runs of hidden systems
path 1, U (9 x 22)
[[ 28 -28  -3   3 -57  72 -21 -20 -14  19  31 -24  64  -6 -50 -26 -53 -29
  -56  30 -34  26]
 [ -9  30  56  42  49 -22 -42  46  52  30  21  17  53 -53 -18   7 -61 -37
   -7 -14  -9  21]
 [-55  22  52  38  10  19   6  29  57   6 -80 -10  13  21 -31  22  54  -4
   36  -7  40 -52]
 [ 14 -37  33   9 -28  16  52   8 -22 -37  15 -12 -16  55 -27  11  68 -48
  -41  11 -49 -49]
 [-19   0   6 -31 -36 -42  34  71 -28 -24  37  41 -39 -42  46 -18 -56 -51
  -33 -17 -21 -15]
 [-66  67 -16 -41 -78  43 -10  12 -10   1 -52   2   2 -59 -21   2 -40  24
   13  14  22  -5]
 [ 26  14  33   0 -25  30 -37 -32 -11  17  24 -39  66 -33 -82 -11  29  -6
  -26  85 -19   1]
 [ 32 -44  38  50  38 -27 -20  71  44  23  18 -10  43 -14   2 -38 -24 -65
  -15  23  38   1]
 [-43 -12  22  48 -17  55   5  48  58 -10 -78  -9 -20  31 -15  21 -19 -38
   18 -74   8  -9]]
path 2, W (9 x 22)
[[  4  -5 -30   8 -33  69 -30  65  46  12 -44 -16  25 -19  -6 -17 -73 -23
    3   6  60  37]
 [ 27  15  23  28  29  28 -95 -41  49   3   6   6   4 -31 -66  40  -3  27
  -16 -27 -27  39]
 [-44 -15  81  37  38 -87 -10 -18   2  22  22  42   6 -17   3 -17  16 -11
  -25 -25 -15 -62]
 [-35  -7  13  41  -2  34  93  32 -13  16 -20 -25  57  72   8   6  -2 -44
   -6 -10 -12 -45]
 [ 46  35 -17 -50 -16  52  39   9 -14 -51  28 -12 -22  32 -15  61  42  -6
    7  24 -67  41]
 [-19  32  10 -62 -37 -62  -7  28 -19 -31  -8  12 -73 -80  17 -21  18  -1
   37  35  18   0]
 [-32 -18 -14  12 -60  42 -34   8   2  34 -60 -30  36 -34 -27 -56 -37   0
   -5  34  77 -17]
 [ 48 -15   9  10  17  61 -72 -13  54  14  40  37  48   8 -34  16 -36  12
  -63  -2 -13  37]
 [-25  32  62  38  78 -70 -11  27  39   2  22  42  -7 -21  10  37  -5 -16
    8 -55 -32 -10]]
path 3, E (9 x 22)
[[  9 -60   1  31  22 -16 -70 -23  46  30 -29   4 -15 -10  18 -47 -56   5
   37 -52  38  55]
 [-48   3  -4  79  40  10  11 -54 -12  59 -32 -22  72  31 -17   7 -15  26
   -3 -41  13 -38]
 [  0  25  15 -15  45 -25  24 -49 -30   0  60  49  21  41   8  37  58  47
  -43  18 -38 -46]
 [ 14  12   6 -56  29 -62  56  31  -7 -33  13  17 -59  19  67   3  46  -3
   66  11  -5  16]
 [-13 -14 -67 -15 -70  21  29  -2 -51 -27 -60 -56 -65 -14   8 -21  -4  -1
   39 -15  20  10]
 [-12 -26 -14 -30 -67  28 -71 -71 -18  22  -4  21  -2 -43 -18 -49 -56  41
  -24  -5   4  25]
 [ -6  32  13   9  63 -18 -33 -13  33  64  17  22  79 -19  20 -11 -59  35
   29  10  27  37]
 [ 31  32 -52  64  95  -7  22  -2 -16   8  13 -33  34  24  -6  60  41  30
   -8   3  20 -21]
 [ 39 -64  -2   1  27 -46  -3 -33 -18 -40  22  23 -75  40  18   3  82  11
  -23 -21  -7 -30]]
path 4, Y (9 x 22)
[[-43  17 -12 -10 -65  42 -33  53  19 -23 -49  30 -29 -44 -22   6  -9   6
  -48   2  57 -53]
 [ 20  11  31 -18   5  59 -24 -48  29  47  13  -7  98  28 -35 -10  -8  27
   15  59 -10  41]
 [ 19  -5  -1  79  71 -82  -1   9 -29  20  37 -38  11 -45   0  -2 -23 -37
   -5 -26 -14   2]
 [-21 -23  11  29 -15  33  13  45  30 -43 -38  26 -43  44 -16  38  53 -16
  -51 -41  13 -75]
 [ -2  -2  37 -58 -23  35  46 -55  -1  13   7   3  26  73  14 -12  10   8
   57  15 -63  50]
 [-23  41 -21 -11   4 -81  24  30 -53  -3  18 -10 -35 -82  36 -12 -52 -17
   30 -18 -10  18]
 [-12  34 -13 -21 -43  53 -35  58  32 -32 -36  26 -16 -31 -31  29  32  18
  -42  39  60 -46]
 [ 53 -21  30  -8   5  40 -25 -49  21  41  23 -35  77  24 -39 -31  -1  -1
   27  61 -20  63]
 [ -2 -29  -3  85  38 -64  -9  16 -21  14  13 -29 -12 -46   2 -15 -50 -50
  -17 -64 -10  -5]]
path 5, V (9 x 22)
[[ 75 -11 -21 -34  19  -6 -65 -49   0  12  45 -11   6 -34  -9 -23 -10  33
   22  49   2  82]
 [ -4  24 -22  56  72 -59 -35  32  18  28 -12 -12   8 -60  17   3 -47   4
   30 -29  52  17]
 [-27 -28 -13  73  43  30  -6 -20  24  31 -45   5  37  57  -9  16  22  32
  -30 -37  56 -62]
 [ 17 -49  51  15  37 -24  37 -45 -10   6  51  20  15  71   8  -5  30 -22
  -23 -24 -68 -13]
 [-35  34 -12 -37  -9 -43  84  35 -46 -36  10  20 -57   8  58  19   1 -13
   24 -33 -36 -15]
 [  0  25 -56 -71 -53  44   9 -34 -36 -24 -25   0 -35   9   3  10  45  65
   16  44  25  -3]
 [ 76 -17 -11 -31  18 -34 -58 -37  -9  10  44 -20   0 -46  -7 -38   4  18
   28  62  10  70]
 [  4   5 -43  54  64 -39 -31  47  24  21 -17  -9   1 -46  29  -1 -55   2
   20 -34  68  19]
 [-20 -22  -9  68  46  41 -21 -42  32  29 -37   9  39  61 -16  27  16  44
  -28 -49  34 -40]]
path 6, T (9 x 22)
[[-18  -7 -68 -23 -25  68 -27 -45   7   1 -41  34 -21  34  18  13 -25  80
  -12 -39  41   6]
 [ 35  35 -17 -22  85 -19 -21 -47   8  21  41  33  33  22  20  28  36  81
   12  39  21  15]
 [ 35 -16 -45  63  82 -70  32  31 -32  -5  17 -36 -13   3  32  10  29 -13
   -1  -6  31 -25]
 [ 54 -78 -48  17 -16  39   1  23  19 -43 -32 -28 -69  47  13  -6  13 -26
    5 -41  17  30]
 [ 18 -20 -15 -41  -1  10 -38 -70  12   6  -1  18 -37   8  25 -14 -41  45
   52 -44 -26  87]
 [-39  47 -67   1  31 -35   4 -51 -53  24 -11  11  -2 -22  34  14 -14  83
   10 -19  40 -23]
 [ 53  -3 -73   5  42  24  13  31  -4 -16  13   1  11  35  18  28  54  37
  -36  50  67 -32]
 [ 93 -50 -10  27  76 -20 -22  27  39  -9  39 -15 -14  21  21   3  -4 -32
   18 -11  -2  70]
 [-15 -44 -25  48   9 -28 -20 -34  -7  -3 -54 -27 -73  -9  12 -12 -22   3
   44 -94   5  24]]
path 7, C (9 x 22)
[[ -7  52 -29 -21  34 -22  61   1 -47  18  62  16  42   8  52  20 -61  10
    5 -12 -50  31]
 [  6  52 -34 -42  35 -23 -24  54  24 -31  10  62 -43 -32  38  43  20  48
  -13  17  56 -17]
 [ 30 -29  18 -36   1 -33 -25 -39   7   4 -25 -28 -27  -2   2 -47  66  26
   79  61  42  28]
 [ 17 -73 -13  33  27 -49  -7 -45 -22  38  21  -8  -1  10  43 -62 -65 -13
   15 -51  -7  41]
 [-31  -1   3  11  38  32 -20   9  69   8 -17  81   1  52  35  35 -31  37
  -21 -76  16 -10]
 [-26  54  41 -26  37  -3  43 -41   0   6  -6   9  32  51  -8  39  85  45
   48  35 -20 -23]
 [ 22 -10 -20 -29  20 -81  62   5 -76 -10  67   7 -21  -5  58 -26  12 -13
   -9  27 -19 -16]
 [ 27 -23 -24 -65 -21   9 -24  50  41 -39  -2  55 -76  -2  57 -11 -30   3
   12 -17  29  46]
 [-15  27   4 -23   8   9 -37 -69  19  25 -47 -18  -5 -10  -9  -4  -6  57
   92 -11   5  66]]
path 8, T (9 x 22)
[[  8  13 -32 -74 -38 -26  -1 -19 -41 -19  34  22 -55 -47  42 -19 -53  16
   23  -9 -34  63]
 [-34  67 -68  -8   4  22  -6  39  -1  17 -33  10  18 -44  25  21 -54  46
   12   4  69   0]
 [ 59   3 -29  34  42  40 -59   0  30  11   4 -24  48  -8 -52  27  38  31
  -31  55  53  -1]
 [ 44 -82  35  53  60 -70 -47 -12  20  12  35  11 -10   1   8 -41  12 -25
  -24 -18  16  -5]
 [-43 -64   5  38  -5  -1  44 -19   2   7 -58  -3 -30  74  38 -23  -5 -12
   28 -86   5 -20]
 [ -1  16 -16 -57 -29  48  37 -70 -30 -20   1   7 -21  60   5  30  32  46
   22 -10 -59  25]
 [ 10  69 -33 -61  28 -58  24  17 -42 -16  57  28 -22 -46  46  22  -5  31
   15  27 -14  20]
 [ 20  27 -69  25  15  11   8  94   5 -10 -28 -45   2 -40  10  14 -19 -18
   13  28  72   4]
 [ 68 -54 -17  32  -2  52 -86  -9  44   1  -9 -33   3 -15 -53 -12 -11  -9
  -17   5  24  51]]
path 9, U (9 x 22)
[[  6 -11 -84  50  18  17   6  57 -11  21 -19 -26  28 -15  23 -11 -62  -8
  -32  -7  77 -14]
 [ 25  13  16  -6  -4  70 -66  -6  69 -32 -23   9 -31   0 -51  57  10  11
    6 -36 -28  52]
 [-25 -21  93  -1  20 -81  16 -49 -10  26  10  -5   9   3   3 -47  34 -17
   57  11 -39  -3]
 [-31 -23 -59  42   7   5  49  26 -35  16 -16   9  22  40  40 -10 -15  10
  -53 -17  64 -77]
 [ 33  44 -21 -45 -13  69  -9  36  29 -52  22  32 -29   8 -11  73  -6   6
  -24 -13 -47  44]
 [-14  30  51 -29  -2 -85  -2 -22 -23   6   4 -28 -20 -68  -3 -33  13 -11
   81  30 -27  31]
 [-13 -53 -50  38 -24  11 -12 -22 -32  30 -40 -21  24   7   0 -50   3  26
  -37  23  91 -59]
 [ 60 -20  -5 -12   2  86 -26  16  51 -13  35  28  25  45 -12  30 -36 -13
  -42 -15 -41  58]
 [-34  44  62  20  49 -74  11   7  15  15  -2  -9  -3 -38   8   8 -19 -24
   77 -36 -42  31]]
path 10, C (9 x 22)
[[-30 -40  22 -29 -13   5  -5 -83   2  40   1  43  11  49  38 -48 -49  34
   23 -44 -23  35]
 [-46  60   9  -6  60 -11  42  15  23  35  12  53  55  35  53  34 -42  31
   21 -25  -2  -1]
 [ 28  44 -33 -24  72 -28  30  13  -8 -21  22  24  -9  28  33  50  78  54
   11  42  33 -25]
 [ 49 -46  16 -55   6 -73 -11 -26 -20 -23  39  19 -63  -8  37 -46  53   8
   28  35  -1  21]
 [-13 -48   2 -22 -10 -32  -4 -10  16   9 -24  22 -54   7  64 -51 -60  -5
   60 -62   8  56]
 [-34  22 -37  -4  30  36  -8 -54  21  35 -33  33  25  46  35  22 -38  80
   30 -50  20  21]
 [-11  42  26 -14  74 -42   9 -34   0  37  42  47  64  23  21  16  39  58
   -2  44  12 -33]
 [ 37 -24  16 -13  61 -76  43  49   4 -18  37  22 -27  29  62 -11  52 -22
   24  26  18 -14]
 [ 42 -48 -26 -40  -2  -7  -1 -22   5 -44  -3  15 -97  37  44  -3  19  14
   40 -46 -17  54]]
path 11, Y (9 x 22)
[[  30    8  -45  -17   -9    4  -14   45  -23  -56   47   42  -54  -30
     4   44    4    1  -91   -8   -8  -31]
 [  22  -37   63  -49    0   19  -29   11   82    8  -19   34    6   43
    13  -35   26    0   49   39   30   37]
 [ -15   -4  -40   45   -2  -18    0  -56  -50   29  -41  -81   -1  -31
   -14  -26  -37    6   58  -33    1   37]
 [ -24    3  -23    5  -22    7  -23    7  -25  -15   33   61  -11  -27
    -7   20  -20   19 -113  -22    2  -71]
 [  11   -3   52  -27   52   11   12   15   69   25    3   40   57   70
    31   -2   28   16   40   45   30    9]
 [  29    3  -53   41   37  -34   24  -26  -50   -9  -12  -84  -34  -13
    -3   15   15   -4   59  -24  -17   39]
 [  -3  -37   -8  -27  -64    9  -22   13  -18  -48   17   53  -70  -18
    -2   -2    3  -10  -84  -22   -8  -45]
 [ -23   -5   45  -52   -8   30    3   -1   59   42  -28   38   52   44
    34  -42  -26   19   57   30   31   32]
 [  -2   53  -60   47   42  -29   -2  -31  -51   20   -6  -60   11  -55
   -13   27  -26   28   34  -14    4   25]]
path 12, V (9 x 22)
[[ 27 -47  20 -57 -75  50  13   3  10 -38  -9  -5 -55  33   2 -20  -1 -39
   25  -6 -46  55]
 [-24  33 -14 -45 -67   5 -34 -16 -24  -5  -2   4 -32 -82  -9 -16 -76   8
   15 -15 -29  52]
 [-29  53   4 -11 -13  15 -56  11  17  36 -13  19  60 -68 -29 -10 -27  37
  -16  60  58 -18]
 [ 39 -11  33  59  46  24 -14  41  46  30  10 -36  90  10 -39  -2   5 -44
   -8  49  22   4]
 [  4 -31  27  78  20   9  11  53  32 -26 -16 -22 -25  19 -23  29  -3 -75
  -22 -73 -31 -14]
 [-69 -22  50 -20 -67  27  13 -17  13 -21 -44  45 -48  34  -1  -3   5  -8
  -11 -61 -35 -38]
 [-32  17  33 -80 -81  17  36 -32 -44  12  28  18  31  -3   6 -41 -30  -2
    4  47 -50  12]
 [ 24  71 -32 -40 -21  11   4  66 -24 -17  37 -18  21 -75 -15  19 -24 -16
  -13  72   1  24]
 [ 34  15  -1  19  11  38 -66  51  67 -18 -43 -28  -8 -38 -53  26  34  -5
   17  36  56  19]]
path 13, E (9 x 22)
[[ 10  -8  68   9  56  -8 -49 -31  72  32 -26   5  36  25 -21  -8  50  27
   58  28  32  21]
 [ 12 -17 -11  64  36 -37  73  -1 -63  18  33 -61  40  24   3  -6   4 -47
   -8   0 -34 -21]
 [-21   0 -25 -35 -17   5  14  19  -8 -47  12  81 -68  23  40  34  12  29
  -63 -42  -1 -51]
 [ -9   5  56 -63 -31  15  -5 -16  44  -6 -48  -4 -27  16  -2 -20  34   7
  100  23  -5  52]
 [-14  18 -30  28 -39 -12  25  -8 -77  22   5 -76  34 -65 -26 -29 -58 -36
    6  15 -23  14]
 [  5  11 -45 -16   5  19 -57  15  13   0  27  73   4 -28  16  14 -30  52
  -84   4  53 -30]
 [ 50 -19  32   7  71  11 -26  -6  76  14 -13 -12  20  49   0   7  33   8
   69  13  19  62]
 [ -9 -18 -10  86  24 -42  43 -14 -60   3   0 -67  -7   0 -18   7   6 -46
   -8 -50 -38 -27]
 [-49 -15  12 -39 -38  -5   3  -9  -8 -17  -1  88 -37  20  28  -6  21  37
  -63 -15  20 -80]]
path 14, W (9 x 22)
[[  8 -22 -12 -66 -51  39 -47  37  42 -11   1  67 -25 -15  34 -33 -57  11
  -29  10  40  27]
 [-28  54  17  24  37  14 -60  -1  57  40 -30   6  43 -44 -18  22 -56  29
   41 -25  20  42]
 [  8  -2  22  79  60 -38 -32 -48 -19  29  29 -21  45 -17 -53  15  35   9
  -47   0  -8 -46]
 [ 10 -60  36  26  25 -24  55  46  11 -16  24  24  -5  70  33  -7  31 -55
  -37 -18 -13 -49]
 [-17  22   7 -25 -31  40  73  21  -1 -27 -34 -29 -26  48  12  26  -4 -33
   68 -32 -55  43]
 [-14  53 -26 -65 -56   2  -2 -50 -63 -24   0 -10 -38 -53 -23  10  26  47
   10  37 -22   3]
 [ -5  -4 -13 -40 -26 -17 -30  33   1  17   3  39  16 -44  28 -53 -12  24
  -26  73  88 -33]
 [ 35 -13  -9  47  27  51 -45  47  66  29 -14 -21  58  -5 -17  -3 -65 -27
    3  -3  37  53]
 [ 22  -4  29  61  50 -14 -60 -36  24 -12  16  -1 -25 -17 -53  46  11  -3
  -23 -68 -51  15]]

runs to name
path 15 (2 x 22)
[[ -4  10  48  -1   7  -9 -64  14  45 -37  19  62 -54 -37 -26  42   2  -4
  -47 -51 -39  -5]
 [-36   0  80  11   1 -23  15  45  46  21 -53 -18  27   0  -7 -35  35 -39
   62  42  40 -25]]
 : E
path 16 (2 x 22)
[[  8 -42 -31  57 -10 -55 -16   6 -42 -17 -30 -64 -64 -60 -18 -27  10 -34
    7 -23  26 -14]
 [  6 -76 -29 -33 -66  63 -25 -15  18   0 -28  29 -21  41  26 -52 -33  15
  -24 -12  42  12]]
 : T
path 17 (2 x 22)
[[ 34 -19 -29  35  20  -4  29 -16 -45 -23  60  -6 -18  20  -2  34 -19 -25
  -57 -59 -78   7]
 [-40  17   5 -34   5 -27  47  19   5 -38 -37  42 -73  40  48  26  61  27
   36 -30  17 -43]]
 : W
path 18 (2 x 22)
[[-28  24 -40  -3 -29 -36  -9  20 -38 -42 -20   0 -96 -75   6  18 -27  -2
    0 -60  -7  -2]
 [-29  -4   5 -53 -33  33 -49 -41  26  24 -36  50  15   6   5 -31  14  74
    1  40  68 -19]]
 : V
path 19 (2 x 22)
[[ 52  25 -58   7  39  48 -13 -56 -11 -13  11 -27  -1  30 -26  67  28  53
    7 -15 -30  46]
 [ 48 -28  16 -10  75 -94 -32 -32   3   0  45  21 -40 -14  36 -16  33  23
   35   2   3  30]]
 : U
path 20 (2 x 22)
[[  2  11  16 -23 -19  11  93  67 -18   1   9 -31  46  33  21 -18  10 -57
   26  66  -4  -9]
 [ 24  25   8   9 -32  47  -8  40   4 -28  26 -30   0 -41 -50  35 -51 -62
  -24 -21 -78  52]]
 : T
path 21 (2 x 22)
[[ 33 -13   3 -32 -23  48 -94 -68  28   6   0  16   5 -16 -47  -8   8  54
  -11  32   8  38]
 [ 17 -12  31  47  74 -70 -12   1  11  51  32 -19  52 -23  20 -34 -47 -27
   36  -2   0  38]]
 : E
path 22 (2 x 22)
[[ -1  -4 -47  -1  21 -76 -41 -26 -40 -16   4  22 -76 -61  23  -6  20  51
  -13 -19  46 -26]
 [ 18 -58 -33 -27 -25  41 -18  -4  14   3 -22  28   6  48  22 -38  33  40
  -33  46  86 -36]]
 : Y
path 23 (2 x 22)
[[-57  46  13 -28  18 -37  10  30  16 -25 -12  84 -49  -3  43  39  26  41
  -13 -31  23 -58]
 [ 24  21 -18 -61  -9  23  28 -23 -12  -2 -19 -24  14  31   2  -4  73  43
   59  90  32  13]]
 : Y
path 24 (2 x 22)
[[-29  33  14  36  68  -1  34  29  33 -16  -4  44  -8  53  20  75  22  10
  -15 -69 -18 -38]
 [ -4  21  42  -9  19 -32  64 -25 -25  -4 -10 -48   5  34  -8   6  81 -11
   76  39 -36  -4]]
 : W
path 25 (2 x 22)
[[-20 -18  41 -60 -43  36  25 -37   3  -9  -7  47   2  73   3  -9  69  30
  -15  36  -6 -45]
 [ 45   4   2 -53 -21 -20  43   6 -43 -11  52 -35  -3 -13  21 -28 -20 -40
   46  43 -60  72]]
 : V
path 26 (2 x 22)
[[ 49 -38  41 -64 -25 -20 -12   7  13 -28  12   3 -37   2   1 -41  76 -14
   31  79  13  13]
 [ 33 -28 -55  -5 -18  13  -5  33   0  -2 -15 -36 -30 -26  34 -33 -80 -27
   47 -24  17  84]]
 : V
path 27 (2 x 22)
[[-25  26  -9 -40   7  24  37 -54  -8   5 -35  17   7  69  16  20  71  75
   39  27  25 -26]
 [ 38  -2 -16 -43  -9 -42  29 -56 -71  -8  47 -33 -25 -13  16 -22   8   4
   41  23 -62  53]]
 : E
path 28 (2 x 22)
[[  8 -34  27 -27  -8 -22 -17 -31   7  59   5  -6  53  -6  25 -84 -48   1
   54  45  25  51]
 [ 13   5 -79  61  27  23 -18   4 -24  12  25  -8  20 -22  -1  27 -82   6
  -62 -58   0  11]]
 : W
